Where one turn sends some rows of the set: a few examples, then the rows asked:
Q_514: [38 -10 22 3 -4 31 -20 0 -5 42 -9 -10 -31 -28 -19 28 -4 -27 0 -8 -25 -2 -34 6 0 13 22 8 16 14 0 32 -1]
Q_144: [-6 -2 -25 -52 32 28 27 13 -17 12 10 20 35 -18 9 17 9 -18 26 7 -26 4 -13 -15 -4 26 -4 21 21 5 -22 14 5]
Q_142: [6 -3 -8 -3 32 -17 37 15 -22 -9 5 -21 -1 7 22 27 1 -26 14 -1 30 21 23 16 -21 17 -23 14 15 14 -56 4 -2]
Q_609: [47 1 24 -2 17 18 5 29 -17 3 -13 -22 -27 -12 21 -10 -7 -1 -9 26 19 18 11 42 -16 31 -32 38 -40 25 -14 25 -30]
Q_589: [7 -9 52 11 15 -27 -14 12 -4 -21 -12 3 3 12 14 -19 30 6 -18 11 -8 -34 5 -3 -6 -11 0 16 7 41 -10 29 10]
Q_147: [16 18 4 16 50 -16 10 10 -61 -20 -18 26 -4 -5 6 3 16 19 -16 1 11 12 -12 -6 -21 17 11 -20 13 42 -6 20 -34]
Q_188: [16 -15 41 -11 -4 -15 39 31 -16 4 16 -39 4 -15 -17 -14 25 -16 8 -7 -4 15 21 -47 -3 18 5 20 -13 -11 -18 -18 -21]
Q_131: [18 23 32 -10 -2 29 -1 10 -40 17 -19 7 -39 -17 -6 -20 24 -4 -22 1 -42 -17 -34 20 10 2 -24 2 9 7 6 -20 -12]
Q_791: [28 4 34 56 28 -7 12 7 -27 11 7 -23 13 -10 5 -15 17 -5 -18 29 -8 -9 -3 -9 -15 9 -18 10 -20 28 -53 18 -31]
Q_128: [5 -22 20 4 0 -5 35 5 -9 33 17 12 -11 -11 -6 -17 26 -9 -2 -16 8 34 -10 5 -44 42 12 10 -9 23 -37 23 -49]
Q_620: [30 -17 20 -5 -16 0 50 41 -19 2 12 -15 22 -4 -18 -1 23 -8 9 -5 0 18 15 -38 1 17 1 -19 -13 -22 0 -5 12]
Q_982: [43 4 -6 -20 21 -3 -18 -1 -35 -19 -23 -1 20 -28 12 9 17 0 -7 -5 2 0 -36 -3 15 -7 -7 10 5 8 -6 37 48]
Q_384: [27 -17 -1 -41 7 16 20 -5 -30 18 -47 -4 -8 -1 22 -17 41 -14 28 -7 -38 -6 -20 -16 -3 2 21 25 24 23 -1 1 16]
Q_120: [48 -4 30 5 11 19 -15 7 -20 54 4 -22 -35 1 -27 21 -15 -19 15 -12 -11 10 6 6 1 -3 5 6 30 22 -20 36 -15]
Q_43: [-18 -13 31 -3 -6 -3 32 41 -9 -8 2 -7 -40 10 36 -17 -2 6 -30 7 -14 -14 17 -7 14 34 1 16 2 15 12 -14 -5]
Q_38: [16 18 -4 -23 8 16 -8 -6 -19 -26 -3 -5 9 4 -40 21 -1 8 7 16 17 26 -1 43 -4 40 -5 15 -13 28 -36 20 -39]
Q_904: [13 -9 18 -24 -40 34 17 34 -9 24 4 7 -45 -10 27 -34 17 -7 2 -13 5 21 15 31 -10 7 8 -4 -3 2 -11 19 14]
Q_366: [26 1 14 -21 1 19 25 -22 -18 -8 15 3 -19 -12 -10 -12 -2 30 4 49 15 19 20 9 24 9 -17 18 -29 25 -39 39 34]
Q_990: [-16 -19 -37 -6 -4 25 6 26 -37 11 -20 12 -6 32 18 -16 1 -8 4 -8 -15 -17 -4 12 -10 5 -38 40 4 12 -16 -16 18]
Q_172: [-3 -19 15 7 -1 18 6 -16 -30 -14 0 -14 -25 -18 12 -2 -1 24 11 39 28 23 33 4 -1 16 -20 24 -16 27 -22 48 38]
Q_973: [-5 22 -42 -16 8 19 -5 34 -38 9 -23 1 -17 5 -19 0 -3 -6 0 1 -4 -18 -11 -2 -16 4 -34 41 7 4 -16 -16 25]
Q_196: [61 -34 22 -41 30 13 25 3 -22 -12 8 -4 -27 -12 11 31 -14 -9 -10 12 -29 9 26 9 3 -8 10 20 3 -4 -36 17 17]
Q_117: [30 5 -21 3 -15 19 -16 -27 -34 42 15 -1 -19 -3 -35 26 31 0 -14 0 10 -20 3 -7 18 20 -8 12 -13 -1 -32 7 -38]
Q_596: [13 -34 17 -6 9 -9 39 -12 -24 -9 -3 3 -34 -2 -3 -50 1 8 4 -12 -31 10 -15 -13 -3 43 10 -16 13 -7 -3 -17 19]
Q_802: [42 25 27 -13 -2 -6 3 4 -31 -7 33 21 -42 -18 -50 -4 0 30 5 10 -11 16 -3 -19 -19 15 -27 -12 18 -5 -22 -7 -12]
Q_319: [6 19 4 25 26 -20 2 21 -33 -15 -9 34 -13 -12 15 -32 29 16 12 -4 7 25 -22 -15 -2 1 32 -2 16 30 -5 20 -25]
Q_628: [34 -40 -5 -35 9 24 -4 -23 -32 30 25 37 -16 -20 -35 2 -8 2 -1 -9 -8 -7 -6 -20 -4 8 -9 10 -21 -10 -1 27 7]
Q_674: [-3 10 -9 -1 -24 3 11 13 -15 -7 10 -24 40 -6 29 -20 12 -21 -26 -8 -5 -14 1 -11 15 34 -15 27 -33 22 -6 20 15]
Q_661: [11 -28 -12 -21 23 -5 -26 -30 -27 -18 -1 11 -11 3 -5 6 3 26 13 30 18 -6 -10 -31 -16 29 -15 20 14 53 -26 -6 -11]
Q_767: [2 -6 1 40 -5 -6 -29 8 -18 36 13 -15 -10 -32 17 -15 25 5 -8 -6 3 -6 -3 -43 -1 18 -25 29 26 40 -4 -5 -9]

Q_982 -> Q_142
Q_128 -> Q_131
Q_38 -> Q_43
Now find these:
Q_973 -> Q_172
Q_990 -> Q_366
Q_117 -> Q_589

Where one turn sends some rows of the set: a few examples, then the rows asked:
Q_823: [-29 -13 40 -17 -23 17 -7 22 16 -14 15 -27 -19 -12 6 22 59 39 1 -32 -1 18 -6 -38 -24 16 2 -1 -28 -2 -14 -15 18 23 12 -32 -20 3 0 -2 -7 14 16 -15 -33]
Q_199: [-7 25 26 -16 4 11 -5 -16 -29 1 -16 6 -29 -9 -9 33 35 -22 19 -53 -15 -13 -14 5 -2 -20 -6 1 9 -29 -26 -30 28 7 32 -20 7 47 23 -3 9 25 9 -27 -10]
Q_350: [-4 1 -14 9 12 -8 31 -17 6 6 14 0 -12 1 -25 11 7 21 -11 30 -32 -26 -47 -43 -22 -25 -17 31 30 16 -8 12 20 7 -18 10 -1 -5 -18 4 -14 -24 -11 4 4]
Q_856: [-38 -3 31 -37 3 6 30 22 -2 -24 7 15 -3 -2 -22 5 21 24 -6 -17 -8 28 11 6 18 19 28 7 -15 -40 -5 -20 28 4 16 0 17 9 58 -28 4 27 4 -23 -21]
Q_336: [-3 -5 0 17 37 2 14 -21 19 0 27 36 -24 23 -19 -2 -13 18 2 24 -33 11 -30 -5 -24 -25 -17 15 -10 -3 -3 38 37 -13 -4 5 18 -5 -11 2 18 -34 -10 -6 7]
Q_800: [14 -8 15 10 7 -13 11 -18 1 -4 -3 9 -24 0 -10 -23 -6 41 9 15 -35 -19 -44 12 -46 -32 2 14 5 12 -6 26 55 -27 -31 5 -6 1 -2 -31 -12 -14 13 -12 -13]
Q_436: [-32 -26 10 17 13 16 24 -20 -5 -13 -35 5 7 15 -15 1 -9 22 20 18 -31 -9 3 27 -3 -42 -15 1 5 18 -6 2 8 -16 -8 19 13 -20 4 -33 -7 -10 52 4 14]
Q_654: [-12 -18 13 34 -12 9 18 13 13 -1 -5 -9 34 -7 -46 17 0 51 14 -3 -46 4 -39 3 0 -27 -30 -19 -32 22 -5 -4 9 -1 -12 -7 20 -3 -11 -29 7 -23 32 11 7]
Q_299: [-9 3 15 -25 6 29 -2 9 6 -9 15 24 0 -8 15 14 36 27 1 -23 -7 35 28 -32 -5 -45 -5 -2 -17 -59 -14 -28 27 31 21 8 -44 29 0 -11 1 12 -17 16 18]
Q_474: [-44 -5 21 -29 13 15 23 23 -5 -31 2 18 -6 -8 -28 -2 5 18 0 -27 1 25 15 5 15 21 26 5 -18 -36 -2 -22 29 12 20 -5 14 10 47 -28 -8 34 12 -20 -17]
Q_281: [18 2 -4 -16 10 1 13 13 -11 -22 -6 5 36 22 -35 46 -23 39 -4 21 -72 -7 -42 -6 -7 -36 -6 -26 -4 -7 -11 20 -3 -5 13 14 -27 -2 1 -5 -6 20 -5 -8 -7]
Q_646: [14 -17 -9 21 13 7 0 5 -14 -3 7 -4 26 19 -40 40 -4 63 -13 18 -57 -1 -37 -6 -14 -37 -8 -17 -29 10 -28 16 -5 9 -13 -8 -25 -3 0 -13 -2 23 -14 6 6]
Q_732: [-20 -25 2 -8 0 19 -9 -11 30 6 -3 25 -17 -20 -36 32 29 2 6 -28 23 5 12 -7 -20 -20 19 12 14 -26 28 -10 31 10 -3 -38 -42 42 31 -9 20 18 10 -36 21]
Q_391: [-11 -1 18 -9 -1 23 0 7 3 0 18 27 2 4 22 22 26 30 19 -21 -9 20 18 -40 -10 -36 1 8 -13 -61 -6 -33 19 30 7 -3 -51 37 9 1 -4 18 -14 18 5]
Q_421: [-22 -14 5 -12 -9 14 -5 3 36 14 -7 25 -9 -24 -36 25 39 4 -14 -26 21 0 7 -6 -12 -34 13 -3 15 -30 19 -1 47 16 -2 -24 -45 36 44 -20 14 9 17 -42 21]
Q_952: [11 4 12 13 -9 8 8 20 32 1 -24 -2 29 -16 -59 34 -7 26 18 -4 -47 8 -46 3 -25 -31 -37 -28 -19 16 3 6 12 -14 16 5 -5 -6 -15 -29 5 -20 39 -10 0]
Q_637: [-6 -4 13 4 12 10 25 4 18 -16 -41 4 22 7 -11 7 -34 8 10 16 -24 6 4 21 -23 -51 -12 2 2 0 -3 9 16 0 -12 28 -19 -26 1 -48 2 -21 47 0 7]
Q_139: [19 11 -4 -28 -4 19 18 -7 28 -11 -9 -2 24 21 -21 44 -29 20 -27 32 -2 -26 -20 -16 -20 -20 2 -14 -6 21 20 21 5 -13 3 -15 10 -21 7 -13 -6 -5 -15 -6 4]
Q_782: [-20 5 29 -9 7 11 3 -18 -30 -7 -7 0 -21 -6 -4 35 34 -24 14 -59 -19 -9 -27 4 6 -12 -6 6 6 -35 -12 -18 34 5 23 -14 2 55 22 0 9 20 22 -28 -6]
Q_621: [-39 -6 32 -27 -29 22 4 20 19 -14 13 -34 -13 -19 2 10 51 35 -2 -32 2 5 -7 -31 -22 3 -14 -6 -19 1 -28 -30 21 27 16 -30 -29 6 12 -4 -14 15 22 -22 -27]
Q_615: [-40 -11 38 -20 13 7 33 15 -10 -20 -6 8 -1 -4 -35 9 4 18 8 -23 3 32 11 0 13 33 18 22 -14 -34 -14 -22 20 12 6 -3 5 16 51 -20 -4 26 4 -19 -22]
Q_41: [14 -1 8 30 3 2 1 -9 2 -9 -8 13 -5 -16 -37 -8 -13 42 23 17 -40 3 -24 -13 -34 -9 -3 7 22 -1 -21 2 46 -15 19 16 31 5 -40 -22 -22 -11 -3 11 4]
Q_662: [-15 -18 -7 23 8 -10 12 0 12 -15 26 24 -8 -7 -39 -11 -15 50 -27 9 -50 -10 -36 -33 -17 -4 -6 -3 15 -5 5 34 20 -17 2 12 -11 -1 -23 -18 -35 -5 14 -9 14]
Q_868: [-27 2 33 -30 -34 16 5 12 19 -12 11 -35 -14 -16 3 5 61 34 -7 -13 0 10 -1 -30 -20 3 -3 -9 -22 -8 -25 -30 28 21 16 -39 -22 2 5 -9 -4 14 8 -20 -27]
Q_355: [8 2 -4 -5 23 6 7 -16 4 -2 -5 -9 2 33 16 18 -16 -14 -2 16 -6 -16 -19 -1 -30 -45 -45 -26 -27 -10 -4 15 19 -24 27 -4 -8 -31 -15 -26 -20 -10 23 -11 2]
Q_521: [16 9 -14 15 5 37 -3 -15 13 11 -7 12 7 28 -15 51 -14 37 -26 29 -5 -27 -19 -13 -19 -38 18 -11 -9 22 15 31 7 3 -11 -14 10 2 6 -17 -15 8 -11 14 10]
Q_724: [-16 -14 9 -12 0 12 -15 10 37 10 5 25 -10 -13 -29 29 34 12 -6 -35 20 -5 2 -2 -18 -30 18 -2 9 -25 21 -7 40 13 -12 -38 -42 34 45 -9 25 16 11 -43 11]
Q_93: [-11 -4 -11 27 26 24 6 -31 0 16 -14 13 -11 39 -3 18 -9 3 4 27 -2 -31 -20 6 -17 -39 -33 -27 -18 -3 -3 14 23 -32 13 -13 4 -8 6 -25 -36 8 30 2 10]
Q_792: [-17 18 33 -21 5 11 0 -11 -25 6 -20 8 -33 -14 -16 41 46 -22 7 -44 -21 -2 -18 6 11 -17 -13 -4 18 -34 -28 -19 33 5 29 -13 9 40 23 3 15 21 14 -29 -4]
Q_745: [-15 4 15 -23 11 28 0 19 5 0 22 28 0 -1 4 24 28 31 18 -29 -7 29 27 -36 -2 -45 -10 7 -15 -52 -15 -30 17 35 10 7 -41 24 7 6 6 11 -18 13 11]

Q_868 -> Q_421
Q_952 -> Q_139
Q_521 -> Q_436
Now find these:
Q_41 -> Q_350
Q_823 -> Q_732
Q_745 -> Q_199

Where one turn sends some rows of the set: a few examples, then the rows asked:
Q_145: [-9 4 16 -11 -29 34 -15 11 -5 -20 -6 28 29 -27 9 30 -6]
Q_836: [-11 17 -13 -12 -27 49 2 0 -14 24 -31 23 -21 -10 15 -11 0]
Q_185: [4 -21 -5 -11 1 -21 15 11 30 4 -23 -6 10 37 17 -6 -1]
Q_483: [6 -25 -26 38 -14 3 9 11 23 -17 -21 -30 18 -6 6 -14 15]
Q_813: [17 52 8 21 2 -29 13 10 -4 13 -2 -24 -12 -10 -3 18 -2]
Q_806: [39 23 1 36 -11 -19 -18 0 13 4 -2 -27 -9 -6 -13 32 -1]
Q_989: [10 25 -15 -11 -15 27 0 10 -33 10 -47 31 3 -28 11 15 3]
Q_717: [-14 49 -15 -9 17 0 10 13 3 -8 14 6 -17 -5 -34 7 -14]
Q_254: [-13 37 -11 -4 10 42 33 23 0 -13 -16 3 -4 4 25 38 -11]
Q_623: [-5 25 1 -3 -40 41 -30 -12 -4 21 -5 -8 -22 -26 -20 22 7]
Q_67: [-14 30 13 -10 26 -14 16 17 22 4 0 -7 3 -10 17 -13 -12]
Q_874: [-22 -4 -3 1 -26 5 20 3 -34 -10 23 34 6 -7 -17 -2 -6]
Q_66: [22 31 -11 13 4 -5 -9 8 -7 5 -10 -5 -24 19 -43 42 2]
Q_909: [-15 11 4 15 -43 30 0 8 -25 -21 10 9 21 -35 -8 36 2]
Q_611: [-5 -8 12 19 -37 3 -1 16 -19 -21 -10 46 23 -9 -11 -6 0]
Q_835: [-13 -24 -18 11 -26 18 -1 2 -31 -15 3 -5 19 -27 -31 22 26]
Q_572: [3 -17 -13 -31 -27 30 -27 4 0 -6 -36 22 24 -13 4 23 3]
Q_114: [3 -23 12 16 4 24 -18 -2 -35 25 -4 11 -23 6 -26 14 12]
Q_237: [-12 -8 -3 2 1 11 8 -2 -51 12 20 21 -13 -6 -26 20 0]
Q_207: [0 -9 -10 43 1 7 5 40 7 -33 -36 2 15 3 -24 -3 24]
Q_810: [0 -13 -26 -25 5 11 12 -4 31 -3 -4 -8 12 13 31 9 -23]
Q_30: [28 3 -13 26 -19 -37 12 6 6 10 -29 -27 -3 23 -8 13 15]
Q_175: [12 27 6 0 28 18 7 8 4 -4 2 -13 11 -18 35 43 -20]
Q_930: [20 5 3 13 -25 7 -11 19 -31 -9 -44 43 20 -19 -3 11 7]
Q_727: [14 -7 -12 40 -5 -15 27 20 -1 3 -36 -33 5 5 3 10 27]
Q_911: [12 37 1 -2 34 -7 -8 3 11 1 11 -13 0 -34 0 15 -22]
Q_554: [-13 0 -6 -12 -11 41 14 14 31 -11 -21 11 -9 42 19 14 -15]
Q_236: [-12 -6 -29 -13 23 0 7 5 29 -11 2 -11 17 -18 9 -25 -13]
Q_11: [-30 10 -9 4 9 9 10 27 28 -29 -3 11 5 3 -25 -29 -3]
Q_529: [10 24 -12 37 12 24 18 34 -19 -19 -38 -5 6 -8 -3 44 15]
Q_829: [-7 21 19 -14 20 0 27 12 18 5 -2 -4 5 12 37 13 -20]
Q_793: [24 13 5 57 -5 6 3 14 4 -5 -15 -32 8 -17 14 39 10]
Q_919: [-9 -17 11 12 -22 45 -16 -1 -4 30 -24 14 -27 7 -6 -9 10]
Q_349: [20 -12 -8 15 -15 9 -15 11 22 0 -31 -1 -18 51 -22 25 4]
Q_983: [-20 -34 -5 -14 2 23 -28 1 -11 0 5 2 14 -20 -35 3 14]
Q_53: [11 0 -27 -15 -49 31 -25 -9 -7 12 -34 -3 -1 -18 -16 29 15]
Q_449: [11 37 15 32 4 0 32 17 -8 9 -9 -28 -7 -4 25 37 1]
Q_544: [23 -20 -27 18 -32 -8 -3 -9 34 -3 -14 -24 1 22 -1 7 0]
Q_239: [-9 -20 -7 2 16 -14 17 22 27 -2 -27 -13 15 10 10 -27 11]
Q_923: [-22 2 20 -14 -4 38 -37 -1 3 12 11 5 -9 -25 -24 6 0]

Q_813 -> Q_727
Q_835 -> Q_572
Q_911 -> Q_793
Now find these:
Q_919 -> Q_874
Q_207 -> Q_554

